Each path below is one point turned by a fixed rotation once a step. After each direction that follows a path, write how fast that rotation turns it, in degrees a step (0 if it stays still).
Each turn is a multiple of 5 degrees from 10 to 175, or 0.
Each row of a path follows its step; steps can be skipped.

step 0: [  3  -5  -3   2  -1   7  -7  -2  19 -10   0  -4   9  -3  -7 -11 -19  -5
   6   3  -7  15  23 -10  11  -9   2  11   4  -6  -3  11   4  14  11  -7
  16  -3  -6 -12   2  24  -9  -7  10 -19  14   5]
step 2: [ 10 -21  -9  -9  -2  10   0   1  17 -17  -7 -12  -5  -8  -3  -9   3  -1
  10  15   2  -9   3 -17   4  -8  10  -9  10 -12  14   1 -16   3   0   1
 -11  23   5   0  -7  15   8 -12   3  -4 -12  14]
step 3: [ 20 -18 -13 -19   2 -10  -7   6   2  -2  -9   8  10 -14 -16  -7  -9  -3
   0  10 -31   0  -2   5   9  -7   0   8   4 -12  -9   1   9  19  17  -1
   4   4   1   3  10  10  -7   2  13   3   0   6]
step 4: [ 10  22 -15  20  -7   9   0   1  11 -13 -15  12   8 -24 -10  -7  -4  -8
  12  -2  -2  15   4  15  12  -8   6   9   7  -2   7   1   1   7  -4   3
 -12  15  10  -8   4  -5   0  -6   9  -9   0  17]
step 6: [ 16  -1   1  -9  -2  -5   6  23  -1  -1  12  -5   0 -16  10 -11 -13  -8
  -2   7 -12   1  14  -3  16  -5  25  14  -5 -12   5  -9   4  14  15   6
   8  15   1  -2   7  -1   5 -11   9  -9 -12  -7]
step 10: [ 19  -4  -9   0   2  -1   0   1  -6  -8   4   1 -16 -33  11 -21   0 -25
   3  11  -7  -1  -5  -9   4  -4   7 -11  12  -7 -14   7  -2  -7  -8   9
 -10  16   0 -10  -5   2   0   2  -5  -1   0  12]
step 12: [  7  13  -2  -4   8   7 -10 -14  11 -12 -10  12  12  -9  11 -13  -9  -1
  -5  -2 -14   6   7   4  21   1  17   7  -5  -7  -9  -7  11  10 -20  12
  -3  10  10 -23   6   6 -14  -8   2   2  -4 -11]
step 13: [ 11   5  -8   6 -10   1  13   7  17 -12   6 -15  20 -17  14  -9   9 -10
   3  12  -1  -3   9 -12  11   4   2 -18   2 -13   1  13   6  -9   1   9
  11  -6   8 -22  -7   8   2  -6  -3  -4   7  13]
step 17: [  4  20  -8   1 -14  14 -24   8   1  -8  10 -13   2 -10   0   4  -4   2
  -3  18 -23  16  10  -8  23   9  10   0  -4  -6  -3 -10   7   6  -9   5
  -9   6  17  -4  -6   1   1   5   1  -8   9  -4]
step 20: [  3  12  -5  -6  -7   6 -17 -10  -1  -4 -12   5  21   6 -11   2  -8  -5
   7  18 -13  -2   9  -7   6  20   7   5   3 -18  -4  10  -1  -5  -7   1
  -4   8   5 -17   2   6  -1  -5  21 -25  -8  -9]
Speeds:
[-2  3  1  1 -4 -4 -2 -5 -2  4 -1 -4  5 -3  4  2 -2  1 -1  2 -4 -3  2  0
  4 -6  1 -6  2  0 -3 -1 -2 -3 -1  6 -2  2 -3 -8  3 -5  5  2 -2  3  2 -5] : 10
[ 8  6  2  2  3 -1  4 -1 -2 -5 -6  6  2  1  0  6  1 -4  1  4  3 -2  4  0
  2  3  1  3 -1  4 -2  0  1  1 -4 -1 -2  5 -6  1 -5 -6 -2  0 -2  4 -1  0] : 130
[-2 -1  2 -2  4  2  1 -1  5  0  7  2  6  0  5 -1 -1 -2  0 -2  5  0  6  4
 -1  4  3  0  0 -1 -1  1  0 -1  1 -3  8 -2  1 -5 -2 -6 -1 -6  1 -5 -2 -6] : 55
[-2 -5  0  2  4 -3 -1 -3 -1 -5  2  0  2 -2 -2  4 -4  0  1 -5 -1  1  1 -5
 -4  2 -1 -6 -6 -4 -2  0  1 -3 -4 -3  2  9 -4 -4 -1  5  0  4 -1 -3  1  3] : 140

step 2: [ -6  -5  -4 -20   4   0  21 -11  -5 -17 -15 -10  -2   5  -1 -25  -3  15
  -9  -1  16  -9   9 -13  -2  -6 -11  -4   4   5 -26  -3  -1   5   4  10
  -9  -9   9  -1  16 -19  -6  21  14  -1  -4 -18]
step 5: [  2 -21  25  -5   1  10  -2   2   0   5  -3  -9  -3   7  22 -14   8   9
  -6  15  17  -6  18  11  -4  -1 -21   2 -24   3  -7  -8   2 -14  -4  -1
  -9 -12  23  -1   7  -1 -11  14  -1  -8 -14  -5]
step 6: [-10   0   6  -2 -12 -10  28  12   6  -9  12  -2  -1  -1   1   4   1  -2
 -14  28   4 -17   4  -8  -2   3 -19   3 -15  -6   0  -4  10   1   7 -10
  -9  -7 -10  -1  21  11  17  18  10   3 -23  11]
step 10: [  7   5  21  -9   7  -7  -3   4 -14   5   9  -5   7   0   1 -12  15  35
 -19   2 -10   0   3   4 -10 -17 -12  15  -3   7  -2  -8  -4  -5  -3   9
   1   0  10 -11  12  -2  -9  15  13   1 -31  -6]
step 11: [-16   9   2  -6 -18   3  17   0   1   0  14 -23 -16  -9   2  -2  -3  12
 -15  15   0  -8  -1  -9   0  -5 -29  -4  13 -10   7  -1 -10   4 -16  17
  -5  -7  -4 -23  12   5  14  -2   9   5  -9 -13]
step 13: [ -8 -11  26 -10   0  -1   2  -6   5  12   1  -6 -17  -2  11 -10  16  10
 -19  18 -13   2  10   0  19   3   0   7   4  -7 -12  -5 -10  17   8   6
 -26  -5   6 -18  10   9  13  11   8  11  -5   6]
step 15: [  3 -13  17  -2   2 -15  18 -11  -9   6   6 -11   5  10   5 -20  15  15
  -5   0 -13   2  -9 -13  10 -18  -5   0   3  10 -17 -12  -4   8   7  -1
   4  -8 -28   2  17   1   6  14  25   7  -7  -7]
step 16: [  5   2   6  -7   1   0   1   1  -9  -3 -12 -14 -17  10  21 -19  -8  -9
 -13  15   0   2 -16  -5  15   1 -19 -21  10 -11 -21  -6  -1   6 -13  10
 -12 -12  -5 -21   8   8 -16   0  10  -6   1 -17]
step 17: [ 17  -1   8   5  16  16  12  -4  -8  -6   2  -1 -13  14   0 -24   6   7
 -13  18  25   2   3 -11   4   2   7   2 -10   4   4 -23  -8   7  -3  -4
  -1 -13  -6   8   2  -3  -4  24  22   1 -17 -12]
step 19: [-12 -10 -12  -4   2   1   6   5 -11 -21   7 -20  14  13  14 -11   0  -4
 -16  16  24  -5  -5   8  -9 -15 -12   5  -4  -3   0   4  -5  -6 -14  -6
 -21 -17  -1  -1  11   7  -9  10  21   8 -18  -4]
Speeds:
[ 0  2  1 -2 -2 -1  3 -1 -1  3 -5 -1  3  0  2  0  4 -4  0 -4  3  2  2 -1
  1  3 -9 -2  3 -4 -3 -4  1 -1 -2 -1  6 -3  9 -4 -6  1 -2 -1 -5  1  6 -2] : 160
[-4 -3 -5  2 -1  1  1  2  6  0 -2 -4  3 -3  6  5  7  0 -6  4  2  0  3  5
  2 -1  0  2  1  1  6 -1 -2  0  3 -7 -6 -1  1  3  1  0  3 -1 -3  0  2  4] : 55
[ 2  3  2  3  1  2 -4 -3 -3 -7 -1 -3  3  1  1 -8 -3 -5 -2 -5  1  2  3  2
  1  2  2 -1  1 -1 -3 -5 -3  6 -1 -7 -3 -4 -5  1  1  0  0 -4  5  3  4  0] : 20
[-8  2 -2  1  4 -5  4 -4  0 -1  3  3 -7  6 -1 -2  1 -1 -2 -2  2  1  6 -2
  3  2 -2 -1  6  3 -1 -2  0  0  4  4  2  2  1  2  2  0  9 -3  0  1  0  3] : 160
[ 4 -3  0  2 -4  4  3 -4  0  2  7 -5 -3  1  0 -2 -3  5 -2 -4  6 -3  1  0
 -2  4  1 -4  0 -7  2  2  1 -3  1 -1 -4  1  1  3 -4 -3  6  0 -2 -5  0 -6] : 125
[ 2 -5 -2 -2  0 -1  5 -5  0  2 -6  0 -3  4 -1 -1  4  1  0  1  4  0 -6 -3
  6  1  3 -5  0  2 -4  4 -6  3  2  0 -1 -5 -5  3  0  0 -6  0 -7  3  0 -1] : 25
[-1  1  4  1  0 -1 -2  4  3  7  3 -3  1  0 -9 -2 -3 -2 -1  2 -5 -2 -3  6
  4  8 -7 -2  3 -1 -2  2  0  2  2 -2 -4 -1 -4 -2  0  2  1 -3 -3  0 -3  3] : 145
[ -3   0   2  -7   0   1  -6  -3   1   0  -6  -2  -1   5   2   4   1   4
   0  -6  -1   3  -2   3  -2   0   0  -5   3   0  -5   1   1  -5  -3   0
 -10   2   5  -2   3  -2   0  -1   4  -1  -3   3] : 130
